Each row is where one point has got to under a steady rotation. How many ticks took it there?
The counts run from 0 to 631.
[ 11  -1   2 -14  14  37 -14   1  18  23  10 -13 -44 -17  17 -22 -36 -16
 -31  18  48 -29  22 -35 -49  14 -38 -63  -2 -43 -50  -5   2  19   3 -41
  27  31 -65   5  -1 -18   9  13   5 -11 -48   1 -35  -6  -2 -15  13  35
 -45  30 -23 -23  34  24   7  -4  12 -14 -26  74  20 -40  -8 -17  22 -48
  21  35 -37  -5  14  33   8 -56 -24 -10  -3  34  25 -25 -43] | 299
[ 35  19 -23 -28   8  15  28 -30  39 -31  21 -39 -32  48   9  12   8 -56
 -13   7  -4  -2  32 -45 -32  13  18  14  -4 -20 -12  10  54  21  -6  16
  13  11 -21 -26  10 -20 -12   2   5 -32 -11  34 -27  20  48 -17 -32  44
  -2  27  27  26 -17  49   6 -36   2  21 -21  64  29 -27  34  -2 -26 -25
   8  65 -48   0  14  -3  13 -50  36  34  17  17  12 -29 -61] | 350
[ 74  -9  13  32   5  11  21   2  50  25   1  32 -38  62   2  20  20 -45
 -48   3  27 -43 -41 -76 -11 -13 -10 -26 -50 -13 -33  -2  25  30 -14  -4
  -1  29  -8 -33  18 -26  27 -28 -33 -61 -22  26 -42 -27   2   2 -17  10
 -20  16   7  -2  22   6   4  -6 -16  42 -45  64  54 -29  -8  28  32  13
  30  36 -26  -1  22   6 -15   3  -1  24 -17   1 -19  -7  -1] | 472
[  3   4   9  -8  15  21  -5 -19  18 -13  27  32 -22  51  -3  45   6 -40
 -43  51 -35  -1 -17 -46 -31  -9   9 -22  28  -4 -23 -31  67  22   6   8
  42   8  -3 -20  42 -47  45 -21   2 -59   5  49 -43 -38  82  22 -34  21
 -11   4  54  23  16  24   9 -55 -18  -7 -17  29  23  22  24  12  -8  -6
  21  40 -26   3 -25 -25   8 -12  10  24  12 -12 -21  -9 -53] | 230
[  1 -10 -41  -5 -12  46 -39  16  16 -31  37  22 -19  17  32  27  49 -31
  -5  33 -12  -6  -2 -22 -24  26  29   7  20 -36   9  10  55 -29 -41  28
  13  12 -28  -6  18  26  -5  -8  10 -25  -7  47  10   6  57  47  -7  -2
   5 -18  38  33 -23 -49  -7 -33  20  -5 -16  73  -2  29   1  21 -29 -20
  10  68  17  47 -14 -27 -17 -40  32   5  -7  15  10 -22 -84] | 373
[ 35 -19 -10  -4  21  26 -15  14  14  29  20 -41 -61   8 -19  41  14 -49
 -57  44  16 -55 -11 -35 -53   8   4 -33 -23 -45 -36  17 -11  50 -15  -2
  -8 -10 -44 -11  19   2  32 -13 -31 -33 -41  23 -14  -4  40 -12 -24  37
  12  13  35   8  11  10 -28 -31   6  20 -28  76  40 -16  22  17  17  19
   8  49 -29  16 -17  26 -21 -27  32  13  20  20  20 -31 -60] | 118
[  0 -11 -25 -26   3  50 -29  15  -3  -6  11   6 -44 -29  37  67  -3   0
 -13  62  -7  13  30 -14 -43  21 -16 -49  16 -43 -45  -2  33  15  -2  10
  23  -7 -48   6  17   5   5  15  28 -11 -26  22 -14 -23  51   0  -5  38
 -37 -37  18 -28  15  -1   2 -37  42 -18 -16  38   5  58  -5  -9 -13 -39
  -2  37 -23  29   4 -21  -6 -56 -28 -24   4  20  23 -20 -95] | 401
[  8 -16 -21 -15  13  18 -26  29  10   7  -9  -4 -23  -1   4  45  29 -32
 -25  28   4 -37 -48 -47 -50  10  11 -38   7 -28  10  -2  10  42 -35  33
 -18  11 -43 -55  21  36  23 -42  -3 -36 -13  22 -13 -21  52  26 -25   1
  14 -11  26  13 -20 -23 -69 -30 -19  27  13  71  66  28  -8  18  10   5
  35  35 -10  66 -11 -19 -25  -1  56 -15  -3  11 -15  -6 -40] | 604
[ 71  -4  -8   8  25  22   9  10  44  -1   0  26  -6  31  27 -31   5 -29
  -7 -49  21 -32 -59 -84 -31  -7  22 -24 -38   6  -8  -7  41 -16  -7 -14
 -15  26 -11 -31  40  -6 -23  -7  -8 -64 -24  19  -5   0  19  18 -37  -9
  -1  46  14  42   9 -26 -41  -4 -25  52 -23  64  37 -10   5  15  18 -13
  48  44  -2  41  23 -21  -8   0  40  17 -30  -8 -34 -17   0] | 483
[ 31  20 -29   5 -16  19  14   0  45 -17  19  41   8  59  11 -13  30 -54
  11 -19  22 -31 -21 -46  -5  15  -3  22  -9 -18  11  11  54   0 -43  20
  32  48   0 -48  18  -9  13 -28  -3 -45 -15  50 -16   6   2  47 -11   1
 -27  32  23  26 -12 -33  21 -14 -18  11 -37  68   1 -48 -23  30 -16 -35
  27  54  30  -5   7 -13 -14 -17  32  25 -13  36 -14 -24 -38] | 345
[ 34  40  -4 -44  15  21  16  15  29  -9   3   8 -40   4 -30  50 -25 -27
  -7 -24  17  17  -1 -26 -21  18 -22 -26  42   6 -49  -2  17  53 -15  41
  47  28 -42 -48  48 -42  38 -12   8 -62 -37  18 -21 -12  57   5 -24  15
 -26  34  28  -4  13  29   5 -27 -23 -32 -25  32  25  -2 -28  -3  -4 -16
  15  47 -22 -20 -16 -36  21 -30   2   6  27   5  -4   3 -63] | 583
[-29  24 -24  -9  -3  40 -10  -8 -22 -11  28  27 -12  15  60 -21  -8 -21
 -14  71 -12 -11  20  -8 -41   6 -18 -17  10 -40 -14 -41  78 -15  -3 -38
  71  19  -6   1   9 -28  -7  12  26 -17  -6  43 -38 -21  29  35   0  40
 -41 -10  -7  10  12   6  29 -27  -5 -19 -16  43 -43   7  16 -11 -24 -52
  11  41 -12   8  -4  16   3 -49 -20  13  -8  25   3 -38 -79] | 538
[ 51 -15   0 -26  28   6   5  14  34  -2  -5 -10 -22   9   0 -21 -14 -21
  -9 -28  11 -37 -45 -76 -59  -5  28 -34  -7 -15   2  -1  13   0  14 -22
 -21   1 -58 -21  29  11  -2 -12  14 -46 -51   7  -7   5  37  15 -36  19
   2  81  27  24  11  -5 -49 -27 -22  15 -26  55  46 -28   8  13  24 -33
  54  44 -14  31   3 -15   8 -10  76  -1  14 -14 -14 -18   5] | 467
[ 22   3 -21  18   0  37   2 -26  51 -21 -12  32 -17  40  53  36  20 -32
 -13  46   1  23   8 -71 -12  24   0 -20  -5  -3  -6 -18  80   4 -31  40
  24  54  -4 -24   8 -21   2 -11  16 -28  32  32 -24 -24  12   7   4 -21
 -16 -43  -1  -3 -19  23 -11 -20   9  15   7  73  50  26  -6   0 -19 -22
  12  37 -45  33  21  -9  10 -38 -38  16 -33  18  -4  -5 -50] | 26
[ 51   8 -26  -9   5  42 -14  30  51 -32 -12  48 -20  11  63 -16  14 -13
  29 -50  17  10 -36 -51  -9  24  13 -11  10   8  -1  -8  65 -52 -30  18
  16  24 -30 -24  37  -7 -24   5  25 -52 -17  13  15  19  35  39 -11 -34
 -22   9   3  22   0 -42 -15 -14   8  -7 -26  58  12  16 -34  -9 -13 -32
  38  59  -6  51  19 -40  12 -39   5   7 -31   0 -15  12 -48] | 20
[ 24  20  -7   7   0  -5  24 -19  32 -21   8  82  11  63   6  42 -13 -40
  13  11 -28   8 -20 -52 -15  -9   3   3  -2   3   1 -27  79  23 -14  35
  43  26   5 -69  39 -39  21 -46  36 -62  -5  49 -24 -39  31  36 -29   6
 -36  25  25   8   3  -4   2 -29 -43  -5 -19  12  11   3 -21  31 -14 -51
  24  24  12   3   4 -41 -12  -2  16   9  -4  -8 -39  -6 -29] | 216
[ 35  -5 -26  -3  17  45  -4  -4  39  32 -14  -3 -20   5  -7  13  10 -42
 -53  25  32 -34 -20 -63 -55  -7   5 -48 -24 -25 -32   9  12  31 -22   3
  25  33  22 -20  20 -27  42 -17 -25 -17  -7  35 -26 -16  20  -9 -35  11
 -12  -1  27  36  -6  41  -9 -14 -15  54 -16  86  57 -14  33   8  10  31
  16  43 -44  -5 -11  18  -8 -19   6  32  -1  25  -4 -44 -45] | 128
[-10  -7  12 -38  -3  22 -12  -5 -11  21 -11  30 -16   0 -10  18 -28 -17
 -53  56  -1 -31 -14 -53 -70 -14 -33 -58  10 -39 -26 -24  31  55  16 -21
  66  28 -15 -16   5 -35  63 -20  22 -15 -36  30 -64 -50  31  16 -19  47
 -48  22  25 -16  27  30  21 -36 -32  -9 -17  35  24  -1  -7  11  13 -32
  35   4 -19 -13  -6  12   6 -16   1 -11  25  -5 -11 -17 -33] | 436
[ 65  -3  -3 -21   9  53 -19  42  47  10 -10  31 -39  -7   0  36   5  -5
 -12 -58  52  -9 -38 -42 -11  29 -21 -58   8   4 -48  21   6  19 -29  36
   3  44 -29 -35  42 -10  32 -13 -17 -49 -42   8  -4  -8  30  23 -14 -11
 -22   9  19  -2  13 -30 -14  -8 -13   5 -27  56  57  21 -51   4  25  13
  33  44 -11   9   4 -38  -7 -10 -14   1 -18  17 -17  15 -44] | 610
[ -6  -9  -5 -17   2  37 -25   8  -4  19  15 -23 -48 -18  35 -23 -22 -16
 -35  47  40 -47  13 -28 -67  10 -32 -59  -5 -57 -31 -14   4  21   4 -44
  19  17 -68   9  -8   6   6  10   2 -15 -40   5 -32 -13  -1  -1  13  40
 -34  16 -18 -21  32   2  -7  -9  12  -7 -22  78  15 -27  -8 -18  28 -52
  22  35 -32  20   9  43   0 -53  -5 -16  -4  33  23 -28 -47] | 298
[ 33  13   5 -15   4  60 -15   9  24 -39  17  18 -59   8  74   7   8 -12
 -12  -1  13  15   9 -34 -12  32 -12 -29  27  -1 -46 -27  76 -24  -2 -15
  40  21 -38   6  14 -25 -18  36  -1 -39 -15  16 -25   3  50   4   3  15
 -32 -22 -11 -19  26  -9  28 -19  15 -23 -39  46   7  53  -8 -25 -15 -25
  17  55 -40  22  26 -19  26 -49 -51  18 -23   3   6  11 -83] | 33
[ -5  27  -3 -25 -13  25  11 -11  -5 -14  26  -4 -17  44  28 -50  20 -58
 -32  16  16 -44  -7 -39 -48  -6 -10   8  -8 -35   7 -25  50   8  -5 -32
  46  19  -1 -28 -10 -18   6  -6 -20 -34 -26  45 -51   9  31  31 -13  57
 -18  39  19  19  -1   7  33 -32 -31  17 -36  63  -6 -59  25   0  -9 -36
  41  43 -19  -5   6  20  11 -32  45  37  15  14 -13 -37 -45] | 332
[  8  22  -4 -20  27  19  12 -34  14   0  15  49  -8  31   1  40 -59 -14
  20  -3  11  19  38 -53 -20  14 -25 -54  -9  -6 -44 -24  25  61  10  27
  24  31 -49 -74  49  -6 -16 -13  45 -52 -44  12 -43 -44   6  -6 -16  24
 -33  30 -15 -31  20  -3 -44 -10 -30  -6   1  20   4  11 -35  -2  -1 -72
  -1  15  -2   7  22 -56 -15 -11  -8 -23 -16  19  -9 -13 -33] | 70
[ 20  23 -23 -55   1  24  14  -6   3 -42 -14   8 -17   8  71 -28 -22 -11
  12   8 -11   5  29 -45 -67   5  -5  -5 -15 -16 -10 -24  64 -16  23 -24
  35 -19 -23 -16  -8 -26 -40  21  42 -22 -41  25 -29   7  42   0 -24  69
 -45  31  -7 -11   0  14  20 -29  -3   3 -29  29 -11   8  11 -19 -25 -74
  27  29 -27  17  41  -8  11 -56  21   2   0 -11 -13 -22 -55] | 186
[ -5   6 -32  -1 -31   1  11   5   7 -24   3  58   9  54  63  18  27 -17
  25  53 -25 -34   5 -45 -30  -3  -8  15 -35 -47  23 -19  56  -1 -14  18
   8   2 -31 -41 -14  16 -19 -29  39 -27 -15  39 -18 -40   0  46   3  32
 -46   0 -10 -20  -9 -45  13 -19   4 -10 -23  43 -10  -4 -36  27 -16 -80
  25  23  28  44  34  -6 -37 -34  37 -18 -22  10 -12 -20 -26] | 192
[ 42   3  13  -5   5  -6  18 -18  31 -30  40   9 -48  49  -7  85  -9 -41
 -16  45 -24  10  31 -33 -13   6  -5  -5   5 -19 -38  -4  49  48  11  30
  12 -14 -63 -27  25 -22  22  -6   6 -62 -20  23 -22 -23  67  -9 -13  31
 -18   8  27 -20  30  20  22 -45  18 -36 -46  35  27   3  -5  21  -5 -39
  -3  50 -22   7   8 -11   2 -40   7   4  25  -1  17   3 -48] | 222
[ 26  38   4 -26   1  22  26 -12   9  10   3  20 -13  30  23 -55 -21 -37
 -24 -22  45 -32 -12 -51 -28  -2 -40 -24 -18 -14 -35 -25  35  24  -5 -28
  61  45   2 -38   7 -49   6   2  -3 -40 -41  26 -55  -7 -14   8 -10  47
 -47  45 -10   5  17  13  36   1 -34  14 -29  57   4 -58  -9  -4  14 -33
  37  30 -24 -33  19  20  -1 -35  -6  26  -3  18 -16 -27 -31] | 317
[ 22  31   5  -6  24  12  22 -12   0  17  22  40 -26  48 -13  47 -27 -33
 -21   5  11 -11   1 -35 -18  -9 -39 -43 -24  -6 -66 -41  11  76   1  10
  37  22 -11 -74  49 -29   6 -33  -4 -63 -45  28 -55 -59  12  -9 -21  46
 -30  14  -5 -18  36   6 -10  -7 -52  17 -23  22   9 -11 -16  15  20 -19
  -1   4 -11 -18   9 -26 -27   9 -12   4 -14  15 -22 -11 -41] | 86
[ 17 -10 -23   6  -4  64 -18   2  25 -15  16  30 -33  21  36  72  35 -30
 -28  64  -9   9  28 -28 -11  19  -6 -29 -13 -29 -38  -3  52  13 -39  35
  29  23   2 -12  20 -11  13  -3  -1 -23  -1  42 -17 -34  42   2   2  19
 -24 -60  19  -3  -9   0  19 -22  26  16 -21  52  19  47   6  11 -20  11
  -8  50 -28  19   5 -14 -17 -44 -36   6 -13  34  15 -17 -97] | 385
[ 17  13 -19  15  12  28   3   3  17  36 -22  55  -5   7  39 -13 -34 -21
 -18  16  40 -35 -28 -65 -39 -13 -32 -67 -47 -21 -25 -32   5  28 -20  -5
  23  55  -6 -45  28 -14  -5 -30  10 -25 -22  17 -36 -54 -36  10  -1  -7
 -41   2 -38  -3  19 -10 -35  11 -37  34  -2  69  22 -11 -24  -6  30 -27
  23   3 -15  17  21   8 -32 -19 -28 -10 -48  29 -15 -26 -13] | 293
[  7   8  -9  -2 -22   0  31 -32   8 -17  13  31 -23  75  29  57   4 -44
 -20  83 -33  -1  32 -44 -22 -13 -10  17 -25 -33 -10 -26  78  39   3  15
  39   7  -6 -39  -8 -33  15 -22  18 -42 -11  50 -41 -36  22   2  -8  49
 -41  -8   5 -27  -2  30  43 -37   1   1 -32  37  21  -6   2  22 -18 -48
  11  20 -17   2  24   5  -4 -35  -8   9   9   5  -7  -8 -41] | 205
[ 56 -11 -46   6  21  28  -6  12  67  22 -17   3 -14  -5   0  26   9 -29
 -15  -4  36 -36 -23 -63 -38   8  17 -32 -40 -35  -5  36 -13  15 -49  32
 -38  35 -34 -38  29  21   7 -35   7 -18 -26  16  11 -17  -8   6 -19 -16
  -6  10  10  24 -13  -8 -64  -5   8  44 -17  95  47 -17  -9  20  12  -4
   9  43  -1  44   4  -2 -34 -29  38   2 -12  34  11 -35 -26] | 131
[ 27  24 -28   2 -23  10  40 -11  31 -18 -24  73   3  58  50  18   6 -27
  19  23   1   1  10 -56 -14  -6 -18  -1 -53 -21  -5 -16  67   8 -17  25
  39  25   7 -61  -3 -29 -19 -30  34 -40 -23  44 -30 -37 -19  14  -4  32
 -65  -2 -22 -22   2 -13  26 -12 -12  12 -22  34  -1  -5 -40  23 -16 -63
  14  11   2  15  43 -12 -24 -38  -9   4 -27   6 -20 -16 -27] | 190
[ 29 -28 -14   7  37  36 -33   0  50  19  -1  45  -1 -18 -22  35 -33  -2
 -13  12  14   4 -25 -66 -32  23  11 -74  17  -4 -27  10  28  12 -25  22
   9  55 -36 -21  67 -11  38 -24  38 -19 -10   5  -5 -30  24  24 -17 -53
  -9  14  25  26  14   0 -67 -23   2  -4  14  72  46  29 -17   4  11  -9
  15  38  -9  33 -35 -40   1 -17  -7  -5 -15  24  -2 -19 -35] | 259
[ 15   9 -27 -14  -4   7   0  11  12   9   5  -1 -21   3  28 -29 -23 -20
   7   2  44 -50   1 -41 -43  13 -25 -21 -25 -47   1  -2   1  15 -10 -15
  -6  12 -79 -28  -1  30 -28 -11  20 -34 -48   5  -7  -1 -25  17   4  28
 -28  54 -23 -16  16 -37 -39  -5   0 -10 -35  75   0 -49 -44   2  20 -76
  29  33  14  39  22  16 -24 -39  36 -25 -15  32   4 -25 -14] | 312
[-22   8 -50   0  11  31 -16 -23  11 -14  14  29  23   9  69 -25 -16 -23
  13  57 -20  -8  22 -46 -49   1  11 -20 -12 -35  29 -21  72 -24 -15  -6
  26  22 -19 -17  21  14 -41  -6  53  -5   4  33 -16 -19   1  35  -9   3
 -21   5  -8  29 -16 -17 -43 -31   4   9  15  66 -19  18  15  -9 -27 -69
  10  39  -4  60   3  -1 -20 -55  22  -2 -29  25  10 -56 -53] | 527
[ 17  14 -13 -20   1   1  30 -21  12  -4  19 -45 -39  33  23 -11 -13 -57
 -28  36  22 -41  36 -35 -43   3 -21  -6 -31 -53  -6  -7  18  48   4 -15
   2   1 -58 -32 -19   1  -7   4  -4 -44 -40  19 -36   9   4 -21 -12  61
 -15  37 -17 -22  13  27   1 -16   5  13 -36  73  24 -56  11  -7   8 -51
  17  38 -35   9  29  44   0 -51  31   7   9  24  20 -38 -40] | 324
[ 44   0  11  -7  54  49 -17  22  13  19   6  -2 -59 -18  40  32 -10 -15
 -43  25   7 -11 -17 -33 -42 -12   6 -73 -16  -3 -68 -34  16  17   6 -17
  13 -13 -29   0  57 -21  -9  16 -19 -45 -26  11 -23 -35  58 -26 -22  15
  -5 -18  -7   1  36   5 -50 -14 -11  22 -19  46  34  45  24 -15  25  15
  10  28 -48  40   4  -8  -6 -14 -31   6 -17 -12  -6  -1 -57] | 264
